In the data rows, the value 128 means zero.
Some points, one per row:
[105 110  97 124 142 127 128 190]
[117 131 170 154 107  97 124 124]
[147 133 112 118 138 106 141 128]
[108 161 123 104 139 136 129 124]
[122 139 151 122 143 129  86 133]
[ 97 157 113 112 146 142 122 135]
[162  98 136 150 122 120  83 154]
[129 148 142 116 152 105  96 136]
[119 111 165 122 104 180 132  90]
[118 128 170 151 111  95 124 127]
[111 158 122  99 152 126 133 123]
[132 158 144 114 143 108  92 134]
[108 136 134 127 116 135 155 113]
[121 146 147 125 137 127  86 135]
Here are 12 more points, each followed by its number:
[103 145 132 109 108  95 213 119] 0
[140 101 129 143 148 160 110  92] 1
[137 133 104 140 107 105 163 134] 2
[148  97 121 128  96 211  99 124] 3
[117 110 172 173  89 109 120 134] 4
[119 169 114  93 138 106 150 135] 5
[118 137 103 125 125  93 169 153] 6
[121 170 118  96 135 105 146 133] 7
[112 130 177 163 110  94 113 125] 8
[102 147 133 119 100  98 207 119] 9
[101 100 132 115  90 231 126 129] 10
[137 106 129 152 142 133 129  95] 11
Which three of these numbered points are nearest to each point below, ignoring the 2 directions in which the first points spread most? Their numbers follow each, nearest first.
[116 166 115  97 140 113 151 126] > 5 7 8
[ 88 189 105 113 173 115 110 131] > 8 7 4
[111 138 102 130 120  95 183 144] > 6 9 2
[114 134 173 151 115  94 114 130] > 8 4 5
[107 139 135 111 104  95 216 117] > 0 9 6
[134  93 117 130 105 231 100 113] > 3 10 1
[123 114 103 124 108 160 122 171] > 10 4 3
Here are 12 other points, each followed by its number:
[116 108 124 145 156 141 136  97] 0
[112 133 179 155 109  93 116 128] 1
[161 113 127 158 114 138 118  95] 2
[126 114 121 159 136 117 147 105] 3
[135 104 127 141 143 165 114  94] 4
[169 108 110 102 116 140 120 159] 5
[106 131 103 138 140 110 158 138] 6
[114 127 175 144 116  97 123 127] 7
[118 101 129 157 156 160 111  92] 8
[107 164 120  99 150 128 136 120] 9
[105 139 135 110 106 101 211 117] 10
[202 103 131 149 106 146 100  87] 11
Which three of these numbered points are nearest to each point below, ignoring the 2 directions in which the first points spread most? Their numbers follow each, nearest first.
[168 123 108 146 130 125 116 108] > 2 11 3
[146 108 130 139 143 133 128  96] > 0 2 4
[124 123 110 129 170 108 142 119] > 3 0 6
[164 109 112 109 107 139 121 162] > 5 2 11
[129 112 169 149  91 112 131 131] > 7 1 6
[106 143 135 115 102 103 203 117] > 10 6 7
[107 107 160 125 122 139  97 168] > 7 9 1
